Some points, one per row:
[ -8  18  30  -2 -30  35 -36 -37   5   2  47  -2 -17  10 -49 -32]
[ 60  48 -17 -25  -3  86 -50 -34 -29  22 -87  65 -28  23   0  39]
[-101  -79  -53   21   23  -36   34   40  -78  -30   22  -14   37  -12   27    5]
[ 51  14 -18  -4 -21  82 -49 -45 -16  11 -45  56 -20  35  -8  17]
[-34  -5 -13  -6  23 -33  26  29   0  13   6  -8   5 -13  12  10]
[ 63  53  44  -6  -6 -35  29   5  70  15  25   2 -24 -20   3   2]
[ 29   6 -11  24   3 -26   0  15  24 -21 -15  -6  -3  -5  22  28]
[-24   4  36   2   5 -21  14  11   0   3  63 -38   5  10 -33 -49]
[   5   10   22    4   40 -107   86   40   36   -1   13  -68   12  -38   35    7]
[ 25   3 -54 -13  28 -39   6  43  26  -1 -75  -2 -21 -59  64  65]
[ 50  71  23 -13 -35  43  15   2   5  10 -47  33 -45 -39   4  13]
[-22 -36 -35  16  29 -33  -8  28  -3 -18  -9  -6   1  -8  19  24]
[ 60  47  26 -33  24 -11  31  37  40  23 -49   9 -27 -29  31  31]
[-28 -20 -14  -2  -4  40 -27  -7 -39  23  -9  26   1  26 -13  -4]
[  47    0  -79  -17   -5   28    2   12  -60   -7 -113   41  -40  -19   59   71]
[-50 -50 -14  -7 -11  41  -8 -24 -42 -12  31  40  35  46 -25 -28]
[-105  -79  -34   13   -7  -62   14   31  -27  -27   40  -36   45   -8   21    1]
[ 18  23  35 -14  10 -81  32  43  64   8  16 -34   1 -48  13 -12]
[ 52  49 -14  20  28 -81  48  56  30  23 -54 -44 -26 -48  61  40]
[-46 -54 -13   4 -33  78 -43 -55 -79 -15  25  12   4  40 -36 -30]
[-67 -69 -41  11  15 -27   9   0 -31 -17  46 -41  28   5  -7 -21]
[-63 -11  61  -2  -4 -18  -3 -19  21   7 117 -26  38  27 -53 -80]
[-84 -41 -26 -10  12   9  -6  -3 -57 -14  14 -13  11  11  -4  -8]
[-10   7  -9   4  27 -64  32  37  10  18   7 -30  -5 -30  18  12]
[-70 -64 -67  15  16 -35   9  39 -60 -17 -17 -40  12  -8  37  21]
[ 71  79  54   2  -5  -4   2 -18  67  41  17 -16 -17  -2 -19 -14]
[ 35  44   9 -24   1  15  -7 -17   6  22 -13 -22 -37   0   1   0]
16 more points follow, each with its number after it:
[-89 -60 -59  16 -10  13 -21  19 -75 -23  24  15   7  26  -3  -3] 0
[ 83  83  69 -16   4   4  34 -14  77  28  -5  -9 -19  -6  -8   2] 1
[ 45  32  16  16 -27  36 -10 -34 -10   3 -17  13   0  37 -15  -2] 2
[ -18   16   33    8   20 -105   44   40   79    8   27  -61   52  -36   26    2] 3
[ 53  39   0  17  21 -82  60  48  68  11 -18 -43 -19 -50  44  33] 4
[-14  -7 -41 -11 -36  68 -16   1 -75 -12 -61  45 -28 -22  17  20] 5
[123 114  73   3  -2   4   2 -18  87  24 -28   6 -20   5  -7   9] 6
[ 27  25  -4  -6  -6  44   3  -8 -21 -24 -37  32 -27 -25  16  14] 7
[ 69  54 -14  -5  18  37 -21  12   0 -11 -55  52 -42  -1  20  44] 8
[-17 -23 -34  16 -11 -22  41  28 -27  -7  -8   5  -3 -19  42  12] 9
[-37 -12  39  -6  -4  -8  -5 -18   7 -11  67  -3  27  54 -46 -35] 10
[-14 -25 -34  23   0 -51  30  36   0 -34 -23 -19  14 -42  48  35] 11
[-40 -21  16 -11  -8  15 -10 -18 -17  -9  65   1   6  23 -36 -36] 12
[ 53  30   3 -15  14 -67  55  37  56   5 -34  -3 -31 -63  56  47] 13
[ 87  92  52 -35  -4  21 -31 -24  70  58 -21   3 -35  -5 -24   2] 14
[   5   16   30  -20   36 -117   69   61   67    4    9  -56   -1  -57   43   10] 15
Which of these numbered points is nearest to each point below, ignoring the 3 directions in which the first points spread most? Its number follows each.
[  4  -2 -26  19  20 -65  59  43  12   9  -3 -33 -13 -20  26  21] > 4
[ 47  15 -28  -9 -18  79 -48 -41 -18  13 -68  46 -29  17  -1  30] > 4
[-119  -68  -19   18  -10  -41   43   40  -58  -23   62  -17   29  -17    6  -22] > 5
[-59 -27 -24 -19 -41 104 -59 -44 -82  -5  18  43 -14  30 -41 -28] > 5
[  0  28  30   4  13 -88  51  40  70   2  34 -42  10 -10  24  23] > 10
[-39 -20   7   5  -7  31  -7   0 -32 -23  49  29   4  23 -26 -16] > 8
[ 67  86  65 -21  16  -8  33 -15  80  39 -22 -10 -24 -17  -1  10] > 1
[127  98  67  -9 -13  42 -14 -35  70  40 -13  18 -39  -4 -36 -21] > 4
[ 73  45  28 -26  -4  34 -22 -44  52  24 -51  22  -2  -3   6   8] > 3
[  6  11  33 -12 -31  99 -17 -45 -34   4  25  55  -7  32 -43 -40] > 7
[ 26  35 -16 -10 -18  75  -5 -17 -52   0 -50  59 -28  12  -2  19] > 7
[ 74  43 -37 -32  -1  70 -61 -28  -5  34 -93  24 -44 -16  24  44] > 14
[-54 -73 -73 -17  34 -25  11  38 -41 -30 -53   9   3 -16  56  51] > 15
[-63 -65 -54  31 -26   1  -5   5 -77 -40  -1 -10  38  31  19 -14] > 2
[ 55  54  11 -10  35 -48  17  31  78  24 -48  17 -18 -12  43  48] > 10
[ 81  47  -6  10   3 -12   2  11  39  -4 -58  -1  -6  -9  29  47] > 6
[-85 -79 -53   9 -32  39 -23 -30 -72 -27   3  18  32  16   0  -8] > 11
[-29 -23 -47 -19  21   8 -19  15 -45   8 -45  13   2  10  27  43] > 14
[-41 -29  38  10  -8 -24   0 -12  19  13  88 -37  29  18 -45 -62] > 4
[ 49  30  47 -16  -5  46   0 -48  11  25  -4  22 -16  28 -30 -20] > 1
[-40 -35 -13  10 -26 102 -59 -61 -74 -18  13  38  11  37 -44 -40] > 7
[ 21  33  61 -21 -23  49 -28 -37  21  27  23  15   3  26 -44 -49] > 15
[-23 -11   7  23   8 -66  42  32  22 -18  26 -34  25 -23  26   6] > 11
[ 26  12 -17   7  17 -68  46  51  29 -18 -48 -27 -17 -56  56  50] > 11
[ 44  27  -5 -19   7 -32  34  29  41   1 -37  15 -24 -46  46  40] > 13
[-40 -26 -40   1  30 -40  19  52  -9 -14 -15  13  11 -13  32  37] > 8
[ 45  -2 -21  -7  37 -80  42  29  72   5 -53 -37   8 -46  56  40] > 3
[ 56  43  20  -5  13 -43   7  16  63  -9 -11 -10  -6   3  -6  25] > 10
[ 54  97  72   1 -17   5   5 -11  59  20  49  13 -35   7 -35 -25] > 0
[-63 -45 -14  -1  23 -38  19  31 -15 -20  53 -33  12  -8   6  -4] > 12
[-45  -9 -24  -6  50 -78  26  56  16  11  -3 -33   6 -38  39  21] > 14
[-102  -65  -11   31    6  -80   24   33    1   -4   99  -66   46   -3    4  -36] > 4
[-36 -27  -7  -9 -17  18 -10 -12 -40   7  14   2  -6 -14  -8 -23] > 5
[  1  -4 -18  28 -14 -20   9   9 -17 -13 -19 -12  11   9  25   5] > 2
[ 23 -19 -50 -12  -7 -25  22  26  -4 -22 -75  11 -24 -59  67  31] > 13
[ 17  32  16 -26  36 -58  50  37  54  21 -28 -32 -16 -43  34  27] > 15
[  3 -35 -81  11  32  -4 -14  40 -21 -30 -80  14 -25 -29  53  57] > 8
[ 10 -10  -5  16   0 -18 -13  14  38   3  -9  -2  -5  -5   9   3] > 4
[-70 -79 -75   4   7   8 -34  11 -65 -28 -30 -13  23  15  25  23] > 14
[ 71  58 -28 -15 -28  75 -51 -27  -7   0 -79  28 -65 -39  11  36] > 5
[ 89  52  15  -5 -28  44   6 -14   9  19 -38  43 -33   0   2   1] > 9
[-30 -27   4 -11 -12  76 -33 -69 -31 -12  -9  33  21  45 -33 -19] > 1
[118  87  54 -15 -31  54 -14 -34  52  11 -50  60 -29  22 -19  22] > 10
[112  73  52  -2  21 -46  21  -1  97  23 -20 -28  -8 -19   6  16] > 6
[ 61  55   6 -13 -10   9  -3  -3  41  33 -49  14 -20   2  29  36] > 3
[-78 -65 -67  28  18 -25  -6  55 -68 -25   6 -20  -8 -30  39  18] > 0
[-54 -28 -10  31  21 -68  22  60   7 -17  53 -22   4 -29  17  13] > 0
[ 27 -19 -55 -22  27  -2  13  39 -16  -7 -94  20 -29 -54  62  61] > 15
[ 64  51  32  17   6 -35  -6   7  75   7  -1 -18   6  -3   4  10] > 6
[ 28  50  41  -6  11 -53  29  19  65  14  22 -14 -16 -26  -5  -6] > 12
[-68 -59   7   7 -35  59 -13 -28 -60 -22  59  24  11  31 -35 -62] > 9
